In the rows, zero is written as 128.
A single turn carries every row of the set below to another of its rows. Some are shown first; where does it send the rows asked next?
j_889: [150 173 137 135 129  93 139 134 131  93 141 103 124]
j_778: [150 159 104 110 111  89 130 108 123 108 153 136 154]
j_623: [131 123 132 164 117 139 156 123 125 141 137  92 122]
j_416: [143 157  89 132  86 134 144 130 125 111 154  90 135]
j_402: [158 107 114 144  94 130 147  99 138 135 120 115 163]
j_443: [125 135 137 150 116 117 121 126 131 162 117 117 104]
j_281: [140 144 105 140 131  90 116 103 123 140 117 153 122]
j_113: [156 142 152 157 100 116 139 115 136 124  89 111 151]
j_160: [168 131 110 143 107 107 128  98 154 109 150  87 115]
j_773: [111 152 116 149 128 107 143 137 117 148 140 137 165]
j_222: [162 157 113 148 103  92 116 112 153  91 119  92 149]
j_998: [158 135 127 156  79 117 131 116 154 117 109  84 152]
j_839: [158 163 141 148 125  93 127 110 134  97  98 119 147]
j_183: [133 143 100 132  98 123 125  94 137 128 155 114  96]
j_730: [122 152  69 132 103  95 117 125 128 114 128 128 146]
j_612: [138 126 145 143 143  94 141 100 123 140 138 136 140]
j_951: [126 124  93 150 116 145 132 100 126 150 134 128 146]
j_836: [105 145 101 141  88 123 122 148 137 137 130  94 128]
j_995: [138 152 141 136 117 116 158 136 114 119 113 130 172]
j_678: [119 172 123 131 110  84 137 133 128 126 161 123 114]

j_951 moves to j_773
j_443 moves to j_281
j_612 moves to j_778
Now these:
j_995 moves to j_889
j_222 moves to j_998

